Which row each row swaps with, under one turn or mirror:
The rows were stretched afterwards, more along some directions than others.
resi: [ -6  -7 -19   6  -9   5   5 -22  12  -1  24  -1 -13 -13   9 -14 -12  18
  35   2  -6   0  21  34 -19 -14   9   0]
Zaf: [ 21 -11  -2   8  18  10   8  -5  18 -16  -1  -3  19   3   6  -8  -5  36
 -31 -11   1  -6   6   0  -7  10  18 -23]
tid: [ 23  -9  20  28  -1   7  -1 -17   5  -2  -8 -10  30  -4   3  10  28 -40
   2  -2  16  16  -7 -22  23   0   4   5]
biku: [  4   2   7   6   3  -9 -10 -11 -15   0 -15 -17  19  16   5  -2   2  18
  15  -3   6  14  -6   0 -17 -18 -18   7]
foz: [ -6   9   4  -8 -26  -3 -13  11 -12  23 -10   1  -2  -4  -4   9  15  -3
  10  23  -9  -1 -11  -3  -3 -12 -32  -5]
pok: [-19 -12 -12  22   6   8  -4 -22  -4  -4   1   2  14  15  -4   6  -5 -16
  21  -8   0   0  -5   0 -18 -10 -21  -5]
pip: [ 25  -2  22  21   8  -5  -6 -11  -3  10 -18 -22  26   6   6  19  43 -23
 -13   4  16  15 -10 -34  18   4 -18  11]
Kol: [  6 -25   1  34   7   5   0  -4  12 -15  -2  -5   6  11  19   2  14 -19
  28  12  18  30 -10 -26 -19 -15  -9  16]
Toz: [  7 -15   7  18  31  -9   5  -2  -8   8 -54  -2  37  21   9   7  14   4
 -28  -8  18   3 -20 -20 -18   0 -12  16]
lud: [ 36   6 -13  10   0   1   6   7  23  -8   5 -33   7 -19  17   6  38  27
  -8  13  10   2  -7 -28  21  -2  -5  -8]
Vobog: [ 27 -11  13  19   6  -3   6 -25   9   5 -25   4  29  12  25  12  -7  17
   9  -3   5  12  -5  13 -15  -3 -14 -32]
robed: [ 17  -4   8  -7 -21  -1   6 -19   4   3   1  11 -15 -13  26   1 -24  19
  23   9  -7  27   5  14  -6 -12  10  -7]
guzal: [-10   9 -23  17  -5 -10  -3   0   1 -24  24   6  -9  -4  -7  -5  15 -25
  26  12   6   1 -15   5  -3 -25 -18  27]
Lokud: [ 47  -7  18   9  -3  -2   2 -16  26 -10 -11  -7  14  -1  26   1   7  18
 -26  11   3  10 -24 -24  -1  11  -2 -12]
lun: [ 20 -10  -5  -3  17 -13  -3   2  -8 -15 -14 -27  14  13   6   2  22  30
 -23  -9  21   9 -10 -17 -13  -1 -17  20]
Bez: [ 29  -3  16  15   0  -5  15 -17  -7   7 -23 -23  -1  10  12   9  25  -2
 -17  26   9  23 -18 -10 -22   5 -24  10]
zeti: [-12   1   3 -19   2   2  -6   6 -18  12   4   8  -6  12  -2   4 -12  26
   3  -9 -19  11  12   4  -8  -1  -5  -3]
tuzot: [ -3 -23 -17  12  32  -3   5   6 -12   1 -13 -14  19   5   1  11  30  -1
  12 -12  26   3  -3  -7  -4 -13 -13  29]
veki: [ 11   8  -6  23 -12   1   5  -2   9  -1  18 -20  -4 -29  -3   6  33 -18
  -3  25  14 -12  -4   0   4 -10  -4  22]
Tezum: [ -9 -32  -4  30  11  -3  16 -13   7   7  -9   4  -9  13  17   6  22 -13
  29  16   9  34  -6   2 -25 -18 -26  41]
Zapiv: [ 14 -10   9  27   8  -9   7   0   0   8 -26 -15  11   1   2   1  31 -20
 -13  10  22   0   3   7 -14   1  -4  21]
volu: [ -5   1  -2  19  -3  -2  -1 -24  -3  -8   4 -10   7  17 -12   5  19 -21
   8  11   5  -2 -11   7 -22 -13 -14  13]
noniv: [ -2  13  -7  -8   1 -16 -20   9  -7   3  -2  -1   1  -5   0  11  23  -2
  10  11  -1   8 -25 -21   0 -21 -34  11]
fusis: [  6   5  -2 -13   4   3  -7  21   8 -17  14   5 -18 -17  -6  -4   4  -9
 -24   2  -6 -10  -9 -20  24  12  20   5]
gat: [ 37   5  19  10 -23 -15   2 -12  -4 -11  -8   7   1 -14  38  -7  -4   7
  22  17   2  28 -17  -5   5  -1   2   0]
Palaz: [ 12  -5   6  14 -15   5  -1 -18  15  31 -16   1  -1 -13  31  17   2  10
  22  27 -11  22  -3   2  -2 -18 -32 -12]
soz: [ 10  10  -2  17  -5 -24   2  -7 -33  -4 -19 -25   7   1   6  -3  39  -2
  27  16  18  17 -20   8 -20 -13 -33  36]
nokup: [ 17  -6 -17  13  -1   5   4 -10   7  -9 -28   3  31  17  13   3   0  25
  -2   2   9   1 -20  -8 -12 -21  -9  -3]
pota: [ -9   5 -18  -9   1 -11 -11  10 -10   1   3 -21 -15  -1  -6   0  34   6
  15   9   4  -7 -18 -10 -12  -4 -29  32]
Pil: [  2   0  -8   7  -5   1   8   0   8   6   0   7   4 -19  -8   3   1 -12
 -25   0  -4 -24  10  15  14  10   9  -9]
gam: [ -6  -1 -12  -3  17   8  -2  -3 -11 -11  17 -13  -6   9  -8  -9  -1   0
  -6 -19   7 -15  17   0   0  16  28   6]
lota: [ 24  -6  10  12 -10  -3  11 -17  -1  -1  15   8 -18   3  23 -21 -22  14
  -4   7  -6  18  12  25 -17   1   3  -6]
duliz: [ 33 -28  26  21   5   1  15 -47   3  17 -21   8  22  10  43   9 -18   8
  20   4   9  28   6  19 -25  -7 -12 -14]
Buzo: [ 14 -14  10  11   3   5   4 -20  13  -2  -2   2  10   0   7   2  -4   5
   2 -16  -4  22  11  11   5 -10  21   2]
vof: [  6  12  16 -12   6   0  -6 -11 -17   2   6  -9 -16  -6   8   5   5 -16
   5   3   5  10   1 -17  15   5   6  12]
fir: [ 15   5   0   4   2  -3  -2   5  13 -12 -10 -16   1   4  -6  14  33   7
 -25  19  11   4 -24 -21   3 -18  -7   8]
nobi: [  1  16 -18  11  -8   1   0   2  15 -22  17   7  10   3  -8 -10   4  12
  -1  11   1 -24 -16  -9  -5 -13  -5 -15]
Daki: [  8  -3  -3  11  12 -14   4 -11 -23  -1  -9 -16  20   9  -7 -16  11  12
 -19 -19  14  -6   5   9 -17   3   3  17]
fisa: [ 27 -20  -5  23  -4  -7   7 -37   9  13 -27  -9   9  -6  44   8   9  14
  34  22  13  18 -15  18 -32 -18 -45 -10]
fim: [  5 -13   9  -2 -18  -7  -2 -10  -3   1  30   6 -36 -12  20 -12 -10   0
  31   2  -7  36  17  16   0  -8   4  20]
ripi: [ 22   4  28  12  13  -9  -9 -29  -7   4  -6   5  21   6  13  12  13 -32
   1 -11   7  17  -6 -15  17   6  -5   1]
dup: [ 26  -7  17   1 -15  -1   3   2  21  -7  16   9 -11 -14  21  -7  -9  13
   1   9  -8  23  11   1  25  -1  21  -1]
zit: [ -1  16 -28   1  11  -5  -3   3 -18   9  -5 -22  10 -10   2   9  30   1
  11   6  16 -18 -10 -14   4 -13 -30  -2]
Mabeg: [-13  13  -2   8  -1 -11 -10   6 -37  14  -4 -21  12   5 -19   1  40 -32
 -13  -9  17 -15   5  -5   7  -5  -2  33]
kurol: [  9 -24   8  28  17   7  22 -24  -1   5 -12  -4  22  20   1  -3   1  -6
 -21  -9   9   1  16  24 -24  13  19   3]
Zome: [  2  -2  -3  22  29   5  -5   2  -6  14 -33 -19  41  13  -3  26  39  -4
 -19  -8  14  -3 -11 -33  15   0 -21   4]
Lum: [  3   6  15   6 -13 -11  -1 -20 -17   7  21   0 -15  -2  11   0   0 -15
  53   7  -6  35  16  17  -5 -17 -24  19]
kiko: [  9   0 -10  15  -4   1  16  -8  -4   7  -3   3  11   6   5 -16 -10  16
  -2   7  -1  -4   3  18 -19  -8 -26 -10]
bava: [ 10 -13   4   2 -18  -5   4 -13   5  -1  19  20 -21  -3  20 -21 -24  20
  12  -1 -12  17  11  17  -8  -1  13  -3]
nulu: [ 26  -8  17 -15 -21 -12  -3 -28   2   6   5   7 -20  -8  40  -8 -30  23
  19   3  -4  22  14  19  -8   2   2  -2]
niri: [ -3 -18  -2  13  14  -5 -10   1   3 -12  -1  26   1  28  11   0  -9   1
  22 -15  -7  25  -5  -8  -6  -6 -21  10]
sese: [ 14   4   7  -6  -2  -3  21 -20 -30  29 -13  -2 -14   2  14  -4   3   7
   1   9  -3   2  20  38 -10  13 -21  16]
zopin: [  1   0   6  21   7  10 -12  -2   4  -9  -2   0  11   9  -2   9  15 -11
  -6  -2  10 -10 -18 -21   4   0  -5  -2]
mive: [ 22   6   8  13  -2 -22   2 -26 -14  14 -21   0  26   2  15  -2  -9  -3
   4  -3   4   4  10  24 -19  -5 -18  12]
Vemaf: [ 43   2  15  25   5   1  12 -44   6  11 -18  -7  25  -5  32   9   5  -9
  -1   4  13   4  -2   3   7   1  -8 -32]
Gedi: [ 26 -10  -8   7 -11   6  12  -8  27  -8  12 -14 -19  -8  10  -9  -2  29
 -21  21  -3   3   5  21 -20  -5  10 -10]
Mutag: [ 17   2  14   2   6 -16  -8  -7 -22  -1 -20 -10  31  17   0  -2   1  13
 -30 -20  13   0   0  -3  -7   4   7   1]
Gufe: [ 30  14  10  -2  -6  -2  -8 -25  -2  19 -23 -23   8  -2  34   1  -1  36
  16   6  -2   4  -6  -2 -11  -1 -25 -32]
gad: [  7   1  -6  23  -5   1  11 -25   3   5  -6  17  28   6   2 -16 -18 -12
   8 -18   7 -21  15  28   7  -1  14 -11]
nok: [ -7   4 -13  -2   2  -6  -7  15  -8  -2 -13  -9 -11   3  -7   5  26 -13
   4   3  10  -3 -20 -21   7  -1   2  25]
dipe: [ -2   8 -17  14   7 -11   0  -4 -21  -8   6  -9  14   8 -11 -17   6  -9
  -5 -20  17 -20  13  16  -3  -2  20  21]
vafu: [  1  -3   3   2  22  -5   7  -7 -28  -1 -18 -17  12  18  -9  10  21   7
  -9 -16  14  10   2   1  -9   4  -5  17]
zezip: [ 19  12   3  18   5   0   8 -21  11 -14  10  -4   4 -17   1 -19   4 -15
   1  -4   9 -16   0  11   8   2  11   0]
Sal: [  6  -7 -13  13  12  -3   6 -13  -8  -2   8 -16   8 -17  17   6   9  -8
  46  -6  15  15   7   3  -3 -10  -9  11]
nar: [ 23  -7  25  11 -17   3  -3  -4   3   6   3   5  -9  -4  21  -4   3 -10
 -17  10  -4  25  -4 -14   8  -4   1  -3]
Tila: [ 23  -7 -12  16  24  -8   8 -13 -16   2 -21 -23  36  -7  22  12  30  -4
   0  -3  31  -9  -5 -16   1  10 -17   4]
vit: [ 10   6   7  -5 -18  -7 -21   9   4  18 -15  -6  -3 -11  16  11  16   7
  10  22  -5  13 -22 -29   7 -17 -32  -2]
zesu: [ 17  23  18   7   3 -13  -3 -22 -19  -5  -9  14  20   4   6  -7 -15 -23
 -13  -8   4 -14  -4  13   3  11   2  -7]
zala: [-19 -26 -25  10   7  10   6  10   8  -4  10   2 -16   1  -1 -10  -2   7
  16   1  -2   8   3  11 -22 -13   8  18]
vumo: [ 26  10  20   2   1  -9 -16   4   5 -12 -22  14  36   9   5   5 -11  10
 -14 -19   1   4 -11 -20  21  -5  11 -21]

zala pairs with kurol
Vobog pairs with Sal
pok pairs with Pil
zopin pairs with veki
vit pairs with pip
Zome pairs with Palaz
fim pairs with Mutag
Mabeg pairs with nar
nokup pairs with sese
bava pairs with Daki

